128 stands for zero in the data rows.
Every row has a hidden score. In each pair, how much higher is the second row's than the first's? 15 means about the same, 30 much higher and 0 much lower. The score is a weighted sum of the row's numbers plus the product of two more (or one squared), each taken from its middle value.
[133 124 167 158 115 156 103 130 119 120 136 157 116 130 104 120 111 107]
[102 136 115 124  99 121 117  95 145 152 122 137 123 122 139 135 162 145] -> 14
[136 132 140 146 156 155 115 133 114 115 154 167 116 124 107 129 113  96]
[121 110  71 130  74 129 144  88 139 166 122  93 128 101 136 161 156 140] -> 15
[133 117 149 144 174 149 134 127 127 148 134 182 124 134 119 105 105  72]
[164 164 173 160 154 147 132 137 165 105 128 151  90 109 118 128 127 110] -> 18
[137 142 221 234 161 137  76 147  93 147 119 133  87 124 119 115 128 102]
[ 75 121 110 121  97  74 118  78 154 150 128 101 126 149 128 139 173 129] -> 4
[104 116 105  96  84 115  94 120 156 146 125 125 125 149 139 149 122 151]
[131 115 147 153 141 129 130 128  98 133 133 158 139  79 120  79 123  87] -> 15
[120 111 116 116 132  87 141 145 169 138 123 111 125 136 134 131 136 140]
[175 138 193 153 139 161 133 189  92  98 153 130  98 127 122 109  71  95] -> 10
[139 113 100 118 112 122 176 142 127 122 114  57 144 138 126 129 133 145]
[145 105 142 126 110  53 120 105 213 145 128 132 114 229 143 148 135 147] -> 20
[ 73 121 125 107 107  89 115  92 166 138 127 132 133 203 141 149 146 143]
[136 104 107 114  94  95 182 129 167 146  94 133 198 108 142 133 145 145] -> 23
[120 123 120 101 116 121 122  95 132 151 123 128 117 122 138 144 158 126]
[ 38 107 106  75 102 123 126  67 208 168 125 128 127 112 135 162 133 143] -> 14
[130 198 162 186 173 146  94 135 126  68 122 127  62 150 102 132  77  92]
[145 131 148 167 184 168 144 222  97  85 131 132 137 108 115  90  92 141] -> 21
[130  99 106 132 111 125 124 129 136 128 112  90 133 115 138 134 131 148]
[128 126 151 150 143 137 131 131 123 117 127 128 128 135 124 128 119 130] -> 14
[ 49 124 114  90 112  90 125 123 136 138 126 130 123 159 131 140 158 135]
[123 148 167 141 152 183  98 126  80 129 148 157 120 124 120 104 125  93] -> 3
[124 136 149 147 126 132  60 131 116 123 135 118 124 127 122 137 123 124]
[134 150 175 152 146 117  94 128 102 148 131 182 132  70 120 109 115 101] -> 16
[137 100  98 124 123 117 154 129 137 123 120  49 150 105 152 126 132 147]
[226 148 127 183 110 152 147 158 126 104 145 106 105 136  98 107 102  91] -> 16
[117 100 117  74  69 125  97 140 148 144 112  90 137 125 155 152 153 141]
[129 148 170 155 137 147  78 129 106 151 125 132  93 100 122 124 123 125] -> 16
[152 106  80 122 109 102 198 129 128 133 123 102 239  97 130 137 138 152]
[ 86 114 103 105  10 110 121 116 161 149 124  80 130 127 140 140 116 107] -> 21
[126 109  80 121 125 127 149 133 121 103 120 126 133 130 148 137 133 145]
[124 109 117 120 127  80 180 145 156 127 128 136 118 110 128 121 133 148] -> 20
[156 141 145 176 136 172 131 148  82  72 132 132 116 123 113 111 100  99]
[132 185 146 171 185 147 103 133  38 123 131 142 103 114 135 106 126 150] -> 15
[ 85 114 111 127  81 122 125 108 125 127 131 130 122 131 142 135 150 153]
[117 120 121 111 124  53 117 141 165 140 132 148 123 190 139 158 144 131] -> 17
[ 65 125 110 113  97 121 124  58 138 149 124 128 118 122 131 137 166 130]
[171 112 128 118  90 118 158 138 144 128 113 125 156 105 141 141 132 155] -> 20
[107 124 120 108 118 118 124  52 143 130 120 158 122 127 135 134 154 149]
[115 124  98  49  43 119 116  94 117 165 122  91 129 140 145 159 158 135] -> 8
[184 123 134 129 130 168 140 127 117  86 128   9 114 111 124 125  97 127]
[133 137 116 188 135 169 117 141 112  96 127 135 149  96 101 110 124  84] -> 11
[169 131 149 177 188 134 131 225  96  48 134 128 109 117 141 122  99 133]
[127 126 159 152 158 166 151 196 116 113 126 129 137  83 103 101  84  79] -> 16
[103 125  80  58  64 109 118 128 134 163 122 123 104 136 175 134 170 148]
[139 136 178 150 137 155  98 150 116 175 158 147 107 147 120 127 110 115] -> 9
[ 91 118 109  87 127  81 123 115 169 135 132 118 128 195 151 154 142 140]
[123 113 150 142  67 131 186 129 145 132 134 141 148 118 158 131 141 134] -> 12
[132 120 120 116 127 108 112 138 162 104 119 127 129 133 134 136 136 158]
[132 137 131 144 129 155 124 129 127 130 139 125 109 121 124 129 114 123] -> 13
[134 154 148 114 161 173 102 138  71 134 143 155 174  96 121  95 126 116]
[ 84 124 136 136 109 112 124 139 146 163 137 164 133 129 136 125 148 140] -> 26
[ 90 123 123  71 119 124 124   0 154 193 107 150 146 119 140 130 134 127]
[162 132 148 150 152 172 149 161 103 112 127 149 135 125 109 116  60  71] -> 2
[134 119  92  97  56 119 133  79 155 178 128 125 140 112 150 144 131 142]
[ 78 124 102  87 117 120 120 128 163 151 129 102 103 162 139 151 144 135] -> 23
[150 164 183 171 119 168  38 139 113 106 136 133  97 117 102 102  62 110]
[178 136 139 159 138 139 134 164  92  56 133 130 141 118 109 113  84 103] -> 14
[141 153 123 169 131 161 143 115 100 138 128 133 137 120 119 124 124 123]
[115 126 117 112  86 115  99 102 125 123 129 112 120 167 133 160 129 131] -> 15
[173 131 128 156 145 167 126 159 126  99 128  95 131 111 117 119  99 127]
[171 130 145 170 171 150 143 171 107  60 144 148 166 106 124 103  84  84] -> 14
[132 145 183 159 163 171 114 135 119 115 140 153  96 124 124 123 104  97]
[121  90 115 111 128  92 165 138 183 125 126 108 118 106 160 144 128 149] -> 15
[136 162 143 146 153 201 102 125  72 127 145 110 110 108 140 117 119 127]
[142  93 105  98  93 104 156 129 177 127 117  53 123 122 128 140 133 181] -> 20
[153 160 168 165 131 202  47 145  80 104 143 115 131 116 124 128 110 118]
[ 80 120 109 105 113 115 127  96 139 222 129 160 132 125 130 135 187 140] -> 25
[127 135 136 161 212 138 147 223  90 139 133 124 133 126 108 123 116 126]
[131  86  76  99 126 117 113 130 161 135 114 111 122 110 160 134 128 156] -> 6
[131 126 107 130 129  83 236 129 151 128 113 112 111 108 149 137 136 136]
[ 70 123 121 101 125  97 123 106 141 145 123 157 117 126 129 137 116 159] -> 16
[143 146 154 146 109 133 125 147 126 139 143 118 113 176 132 130 110  97]
[ 97 137 111  97 131 117 119 113 178 162 111  77 132 111 144 157 117 205] -> 15
[131 133 145 164 148 185 107 128 118 132 134 189 135  94 114  88 120  70]
[161 138 115 160 197 169 147 127  98  42 129 127 140 108  98  93  93 120] -> 13
[146 134 138 132 164 144 150 214  48 144 126 120 128 106 117  99 127 105]
[ 78 114 115  88 142  94 122 105 157 141 124 128 129 141 136 143 142 146] -> 10
[ 78 109 135 131  90 125 123 100 189 176 119 135 150 114 108 145 127 139]
[153 102  96  99 151 117 202 129 144 142 115 130 187 107 131 131 154 160] -> 15
[ 71 126 122 111 131 122 128 116 130 137 137 154 114 204 120 152 163 141]
[158  66  66 133  77  97 173 129 146 128  98  51 142  95 131 140 142 170] -> 18
[192 144 171 201 152 135 138 179 116 121 136 158 113 156 110 102  70 114]
[133  99 189 182 105 150 117 137  51 125 150 213 105 128 100 116  85  95] -> 15
[148 138  95 113 105 107 173 150 128 108 126  84 149 129 124 133 133 143]
[ 57 109  85  62  32 112 126  94 177 174  99 146 139 124 147 134 154 161] -> 21
[133  87 110 130  98 125 181 129 152 128 125  61 171 122 154 121 140 174]
[100 130 120 114  85 114 143 100 128 139 126  98 118 132 133 155 156 126] -> 15
[138 148  83 170 158 151 152 146 109 123 146 130  84 123  87 128  87 103]
[166 123 163 182 110 137 163 149  63  37 132 124 121 131 103 123 112 123] -> 9
[202 140 138 160 166 149 130 159  73  39 137 125 122 124 118 117 106 113]
[200 131 131 150 150 131 171 168 128 128 133  98 108 149 119 126 101 104] -> 17
[131 127  73 129  84 107 160 128 156 129 113  64 152 132 149 143 144 150]
[132 157 184 127 189 163 112 139 109 105 148 152 110 139 126 104 105 115] -> 14
[151 140 144 177 208 125 155 156 108  42 142 131  49 164 129 121 100 106]
[ 74 118 122 107 110  92 114  98 136 150 124 126 121 141 119 160 158 144] -> 15
[141 192 165 145 158 167 132 132  99  71 149 139 100 132  95 127 131  96]
[111 111  81 114 114 124 129  40 132 182 110 126 137  90 143 139 150 160] -> 24
[170 146 172 132 139 192 103 136  78 117 132 134  91 119 136 129  77 142]
[175 163 145 142 128 165  87 144 121 129 145 126  93  99 113 116 117 118] -> 17
[ 96 122 119 119 119 121 120  99 133 232 127  98 134 121 129 135 164 126]
[138 111  91 119 120 124 200 128 169 104 120 132 136 145 145 131 133 153] -> 13
[123 141 227 151 165 135  86 135  72 117 143 149  92 152 106 143  90 129]
[129  86 101 101 130 115 142 129 175 128 106 103 174 126 145 143 137 147] -> 21
[ 78 109  81 108 103  94 131 102 179 153 129  97 130 159 148 150 140 148]
[136 119 106 115 129  80 121 144 132 120 127 100 144 146 153 132 127 134] -> 12
[137 134  19 133  68 112 152 128 123 141 105  86 139 121 153 131 142 149]
[131 150 164 123 131 158 115 132 120 102 138 125 113 132 125 137 101 117] -> 9
[148 134 191 145 145 129  99 134 127 128 132 184 135  86  99 104 104  92]
[150 107  57 128 130 115 188 130 148 143 122  77 201 121 121 132 144 151] -> 8
[112 129 117  92 131  93 126 108 153 133 124 175 122 236 133 131 141 136]
[148 129 132 111 112  94 123  83 173 143 123 121 130 139 136 147 171 149] -> 19
[136 120 190 104  99 159  63 130  72 130 127 179 121 127  87 118  87 114]
[155  68 110  61  73 124 191 128 168 152 107  98 180  67 154 129 152 170] -> 21
[136 135 157 158 167 164 140 174  41 101 135 127 144  38 105 141  76 101]
[ 86 121 122 130 115  72 113 110 137 137 127 142  89 119 141 148 141 119] -> 21
[143 146 154 104 123 147  62 130  63 119 135 128  84 113 107 129 131 124]
[172 164 160 180 135 205  54 143  68  98 134 130  56 128 106 136 116  96] -> 16
[106 141 136 135 125 140 107 131 134 108 145 123 129 169 120 132 112 126]
[154 108  39 114  81 111 130 129 160 135 110 111 228 110 145 133 159 134] -> 12
[124 134  96 126 133  34 167 139 152 121 128 117 126 108 133 122 130 130]
[143  86  90 113 108 105 144 129 123 140 113  95 193 100 156 136 142 158] -> 9
[127 122 101 111 103  99 124 129 168 127 120 133 137 138 151 136 135 151]
[107 130 130 130 170 121  91 125 125 112 161 188 108 249 127 120 142 129] -> 28
[ 77 123 123  69  88  45 127  83 200 152 127 131 118 199 137 121 149 138]
[106 116 124  97 122 114 124 113 151 187 121 157 144 125 124 137 142 127] -> 11
[133 119 119 120 114 115 171 135 125 117 116  81 152 132 135 148 132 140]
[123 118  87  96 128 112 125 142 164 121 125 129 123 120 127 150 129 135] -> 17
[128 144  55  81 109 153 228 129 154 129 110 125 142 129 157 122 152 178]
[ 52  82  96 102  97 124 120  98 140 234 126 136 160  77 132 135 186 154] -> 28
[134 145 184 163 142 225 107 128 106 118 134 140 134 104 100 104 105  80]
[136  97  77 152  95 102 168 128 116 143 124 120 160 114 147 128 127 144] -> 12
[138 123 111 114  89 117 162 130 144 127  96 144 125 125 140 136 130 113]
[125  40  62 105  94  82 168 130 144 129 104 134 158 141 148 138 140 163] -> 10
[127 168 174 197 129 165  32 130 147 126 133 119 141  91 119 130  97 116]
[134 139 140 163 166 153 110 154 103 112 137 187 107 142 120 112 103 136] -> 20
[143 174 202 219 159 127  93 134 101 119 134 133  67 117 138 126  93  65]
[124 142 153 128 137 154  97 155 110 112 154 141 120 129 119 126 121 116] -> 9
[ 98 143 124  83  42 113 120  53 131 218 124 130 138  98 149 154 192 144]
[133 115  74  94  72 114 193 128 162 136 120  63 178 119 152 135 139 150] -> 14
[128 128  91 111 130  60 174 148 124 120 130 104 135 176 151 127 129 135]
[190 159 172 208 211 145 133 240  55  59 146 134  62 154 115 123  84 135] -> 16
[174 120 159 173 161 135 156 168  90 122 131 145 153 120 131 113  75  81]
[160 180 198 185 168 161  76 128 103 127 136 129  80 110 120 125 101 117] -> 12
[118 127 106 145  71 115 121 112 142 174 126 132 134  91 142 126 113 157]
[174 183 176 157 138 232 142 165 121  87 130 113  63 113  99 128 164 102] -> 16
[142 152 148 159 183 136 136 135 131  84 127 118 117 130 147 116 123 105]
[129 123 118 129  72 129 115 108 153 143 129 144 135 113 126 132 143 128] -> 11
[162 115 151 154 148 162  94 131  96 120 137 120 114 127 105 129  99 107]
[136 158 195 109 167 154  72 139  87 120 145 120 101 119 107  93 135  97] -> 13
[146 110  69  99 139 120 125 128 161 132 105 102 131  87 134 124 145 145]
[225 140 145 164 117 142 149 185 156 121 127 130 152 109 105  90 139 128] -> 14
[103 109  96  68 107 109 122  59 145 183 131 129 131 128 145 150 107 166]
[112 122 111 116 108 125 117  95 142 182 124 130 133  70 133 127 154 134] -> 18
[126 113 106  80 129  99 197 128 140 132 108 115 172 102 119 136 138 180]
[118 116  86  62 112 127 102  97 147 193  96 108 122 159 138 146 192 137] -> 21
[132  97 123 123  99  91 123 136 165  90 128 119 132 172 122 135 132 126]
[137 140 170 167 135 175  98 131  55 131 146 126 115 124 114 118  98  65] -> 12
[100 121 125 109 132 134 128  96 146 158 118 135 151 129 123 129 147 152]
[114 136 163 142 165 127 114 124  89 114 146 177 123 169 114 123 117  77] -> 15
[150 134 153 149 168 154 138 149 116  64 131 119 131 108 122  99  52  87]
[128 121 121 116  73 112 114  63 127 167 128 101 137 124 161 134 151 178] -> 11
[134 142 170 167 130 136  48 142 107 116 140 127 114 113 114 125 108  95]
[193 129 139 119 152 152 140 163 123 107 126 118 132 129 121 124 102 108] -> 17
[ 81 115 114 110  99  94 120 120 213 128 124 132 119 130 119 135 140 163]
[118 104  92 103 126 123 121 134 132 134 114 100 114 123 145 130 136 139] -> 10
[129 148 173 171 163 160 120 121 106 128 145 199  80 164 118 109 110 103]
[130 132 163 142 158 198 121 125  98 138 150 215 151  93 107 102 111  97] -> 12
[111 125 118  98 150  74 235 150 200 108 127 131 130 205 136 144 135 141]
[129 114 115  83  82 116 100 114 169 144 124 127 130 123 121 151 168 134] -> 16
[156 144 131 131 222 129 163 168 112  68 130 136 153 103 124 108  82  75]
[141 138 160 160 181 136 142 115  64   0 135 113  89 123  92 116  54 133] -> 14
[103 123 111 108 121 111 119  39 132 158 123 173 142 140 143 129 133 136]
[139 143 141 154 150 158  98 127  79 141 135 184 122 109 109 117 128  97] -> 14
[164 179 166 137 131 179  87 139 119 107 127  75  60 134 117 132 104 116]
[154 132 127 163 163 133 138 179 106  77 132 108 124 128 119 122 106 119] -> 16
[ 85 131 121 116 123 104 123  91 177 146 122 131 131 129 140 128 165 128]
[130 120 122 127 130  75 141 138 152 104 120  85 136 160 145 129 135 148] -> 14
[154 119  93 124 118 132 172 146 147 109 116 105 138 102 143 145 127 159]
[168 136 126 147 166 127 126 190 125  87 134 145 123 113 122 100  90  89] -> 19
[137 122 111 146 130  63 120 113 155 158 138 110 126 255 144 125 171 136]
[105 111  95 125  80 137 111  28 168 248 115 111 134 115 140 144 159 144] -> 17
[ 95 121  92 110 114 119 133 123 189 145 127 127 135 178 163 172 150 160]
[140 105  79 103 158 126 150 130 158 124 136  84 139 151 158 129 142 152] -> 15
[ 75 101 137 113  91 119 120  56 169 134 110 130 148  84 125 133 140 151]
[116 154 133 135 159 122 107 131 127 118 151 164  98 169 121 127 125 112] -> 14
[ 99 111 102 117 130  76 150 139 144 113 129 129 106 215 142 151 124 135]
[136  94  92  74  55 108 154 131 136 132 120 139 212 113 144 130 139 131] -> 8
[162 133 141 165 118 133 111 112  85 142 126 114  88 101 118 124 128 130]
[206 120 123  92 170 179 149 199  59  46 134 120 104 130 114 134  79  76] -> 12
[ 71 133 118 101 133 126 131 110 127 205 119 171 127 123 129 127 144 133]
[122 123 126 133 139 143  98 131 125 122 146 142 116 165 128 125 117 113] -> 13
[137  94  88  93  68  99 199 127 170 131 100 101 167 121 138 149 149 177]
[122 158 156 185 158 164  69 153  68 116 137 127 144 133 127 112 110 122] -> 13
[ 91 120 117 117 117 130 117  97 129 164 124 137 135 109 124 124 165 152]
[143 106 123  54 107  82 128  68 174 253 128 138 146 130 136 135 188 165] -> 15
[182 175 115 150 151 152  85 130  67  98 136 118 127 122 113 125 116 113]
[146 163 133 198 129 225  68 134 144 124 143 153  51 130 110 123 107 116] -> 21
[136 158 152 141 133 123  89 137 109 123 141 154 123 139 127 120 136  72]
[134 122 111  84  97 123 120 111 139 216 112 125 156 101 128 125 132 123] -> 16
[120 132 142 155 110 125 161 211 117  73 137 130 148 108 124 103  95 100]
[142 175 169 170 185 209 129 124  78  74 124 151 105 135 115 120  86 114] -> 11
[142 115 119 119 111 137 134 114 149 195 125 137 113 140 138 130 148 142]
[109 145 159 137 142 136  93 134 133 108 126 116 124 135 131 126 132 121] -> 13
[125 138 101 136 131  31 193 135 149 118 125 116 131 213 143 135 129 154]
[116 117 108 109 114 104 130 120 140 157 120 138 123 150 134 143 155 144] -> 14
[122 108 114 126 127  78 176 133 182 110 126 131 118 169 145 143 136 132]
[136 128 121  97 105 143 127 101 133 140 131 135 118 135 159 138 130 142] -> 10
[146 139 179 151 138 176 100 153  95 123 134 114 123  95 102 138 101 113]
[117 127  88 134 112  95 103 107 162 147 128 114 131 120 133 145 167 163] -> 19
[158 143 159 164 205 168 179 158 122 108 131 132 131 104 105 114 105  95]
[ 61 136 103  98  99  84 127 104 153 146 128 142 127 141 143 140 167 138] -> 16
[ 82 117 108 100 121 132 123 123 153 140 129 162 127 138 124 142 139 138]
[ 97 109 144  39 117 121 100  75 129 208 119 109 155 100 142 150 147 130] -> 12
[158 131 122 135 168 120 142 156 132  95 135 142 159 142 128  89 120 106]
[131 134 144 157 179 142  98 129  58 157 138 220 152 114  83 112 119  75] -> 16
[ 16 123 110 115 132  37 125  78 168 121 129 162 121 252 145 134 159 138]
[111 112  92 113 135  55 208 138 167 101 126 116 128 175 156 134 134 136] -> 5
[102 137 164 134 158 126  90 129 121 113 124 108 121 137 117 124 113 124]
[130 163 168 144 106 125  93 127 155 133 129 146 121 106 110 104 121  92] -> 16
[127 118  83 115  92  94 130 128 158 127 122 122 139 142 147 136 142 164]
[132 131  99 113 145 103 142 131 175 129 134  85 112 121 133 138 131 169] -> 15
[ 66  87 136 105 126 105  95 105 153 133 121 141 129 129 130 163 166 169]
[113 154 229 129 132 136 124 131 120 103 147 140 105 136 119 120 105  94] -> 12
[124 155 164 150 139 191  56 121 137  89 145 146  72 124 122 127 121 107]
[ 85 101  76  78  58 114 126  67 158 187 115 134 148  81 142 134 188 170] -> 17
[132 101 111 117 120 102 227 146 130 108 122 105 136 147 145 131 122 147]
[187 134  99 174 207 142 159 144  59  24 153 133 114 143 100  89  53 122] -> 15
[160 118 112  96 106 106 120  91 152 182 129 131 142 127 155 149 182 144]
[127 159 154 162 144 134  99 132  76 124 135 185 127 110 116 115  95 101] -> 13
[126 158 165 168 133 189 112 140  86 126 133 130 132  89 116 111 107 110]
[165 107 109 114 115 120 158 134 141 119 112 116 157 106 133 126 129 157] -> 20
[132 108  88  82 110 106 177 129 139 128 123 102 146 103 149 132 135 180]
[129 157 156 159 155 147 136 129  80 146 141 187 138 104 110  95 112 105] -> 16
[ 99 109  98  68  54 121 121  93 146 175 128 127 138  98 143 134 154 142]
[180 201 154 121 162 199  81 153  57 120 164 110  99 144 102 125  89 103] -> 13
[149 128 145 140 146 135 197 150 116  99 132 130 144 123 126 108 106 102]
[ 72 111 101  99 103  49 125 112 184 141 127 134 116 214 180 153 158 153] -> 20
[179 141 113 163 156 255 102 134  65 124 138 136  94 129 111 129 100  95]
[164 142 142 152 153 142 124 178  58 106 126 123 137 122 120 133  77  92] -> 15
[112 110  84  80  71 127  96 114 155 127 123   0 122  87 150 164 136 149]
[146 159 154  94 144 142  77 127  94 121 142 158 115  99 105 104 107  71] -> 17
[140 162 139 144 137 166 125 161 115 121 137 123 147 111 129  98  99 109]
[141  99  20  78  81 130 130 130 161 133 108  59 192 110 169 130 130 132] -> 14
[103  93 120  79 124 126 111 103 161 158  86 132 159  91 143 130 159 140]
[146 126 140 158 132 107 169 184 114  33 131 129 107 171 124 126 110 114] -> 1
[125 128 114 126  85 136  91  92 131 151 114 103 120 107 133 151 138 151]
[135 148 190 185 138 213 120 132  67 112 150 136  86 137 109 124 124 102] -> 13
[131 123 117 115 126  95 182 139 146 114 130 119 123 162 139 136 131 155]
[138 120 128 170 170 183  61 147 102 118 140 136 112 128 113 123 125 104] -> 18
[125 105  86  83  75 126 127 115 140 203 124 137 172  97 129 129 186 150]
[121 126  99 124  72 128  93 120 150 143 122  96  97 121 133 144 149 135] -> 15
[154 142 181 110 197 141 129 182  93  82 131 130 127 126 122 109 102 112]
[147 138 147 149 156 123 173 118 126  68 127 127 103 138 125 121  93 108] -> 23
[134 135  65 114  78  98 176 129 181 134 111  70 186 116 156 131 137 149]
[139 135 146 210 141 180 147 227 111 103 127 132 147 123 130 122  99  92] -> 18
[109 134 105 119  89 127 110  77 132 183 127 105 124 121 131 146 131 141]
[113 134  75  92  99 113 187 130 149 135 104 118 132  91 151 135 145 147] -> 16
[108 103  86  10 115 102 123  88 212 152 118 133 134 174 146 158 151 133]
[153 116  91 123 105 129 143 130 145 143 108  87 216 113 110 138 123 138] -> 15
[129 137 149 154 103 176 118 128  87 127 134  84 123 103 132 101 106 111]
[130 152 172 147 174 131 103 127 103 136 137 204 125 126 138 105 123  83] -> 18
[143 116 107  89 100  84 147 129 144 128  95  84 148 129 138 133 145 139]
[132 154 179 148 131 187  47 129 130 142 135 207 139 103 121 106 116  77] -> 10
[109 118 113 114 112 113 120  74 137 162 133 127 146 127 125 134 173 143]
[114 124 120 110 104 107 116 117 122 159 129 120 121 140 135 152 140 140] -> 16
[137 190 193 154 164 146  71 131 121 112 149 134  93 125  97 120 130 139]
[121 154 173 144 174 145 113 122  91 138 133 194 138 121  80 119 122  62] -> 18
[ 27 128 121 125 121  84 120  54 165 146 127 190 125 160 150 152 133 132]
[100 119 124 136 129  87 127  96 156 165 131 136 124 189 137 144 132 135] -> 16
[116 129 116 135 116 116 107 105 138 132 120 144 136 126 126 126 156 135]
[116 126 118  99  88 131 107  95 124 135 126 120 102 139 134 145 122 125] -> 13
[139 142 167 156 177 156 101 127  83 140 135 172 135 119 117 109 125 108]
[133 136 198 185 187 159  98 129  65  90 152 170  97 130 107 121  75 136] -> 13
[ 49 120 120 100 124  74 118 114 202 142 132 155 123 148 133 153 157 145]
[134 126 159 148 128 135 137 155 104 100 129 136 125 133 106 110 131 116] -> 7
[167 134 126 160 123 186 153 160 142  39 128  98 141 102 105 108  10 112]
[123 101  81 116 126 132 234 131 151 132  96  76 164 103 134 143 143 160] -> 23
[ 90 124  93  95 126 117 122  84 154 157 131 113 121 225 151 146 121 127]
[169 137 150 117 177 157 157 182  89  77 133 144 167 106 116 116  77  94] -> 13
[ 50 117 116 120  66 119 120 121 128 146 130 124 122 135 160 150 150 191]
[123  69  68 130  99 113 155 128 147 141 104  64 135  75 145 141 150 169] -> 6
[119 116 120  80 111 128 118 132 188 136 128 141 105 142 149 148 142 144]
[128 119  71 125  94 100 153 130 126 129 115 103 143 129 122 154 148 145] -> 14
[ 77 100  93  81 103 124 130 105 144 183 114 147 144 129 141 127 153 142]
[ 52 127 117  88 114  80 126 112 182 134 130 144 112 241 126 148 161 141] -> 22
[130 144 114 167 181 115 119 140 114  91 136 153 110 141 127 124 122 117]
[ 60 122 122  80 125 111 102 116 138 152 131 138 131 126 136 130 136 146] -> 23
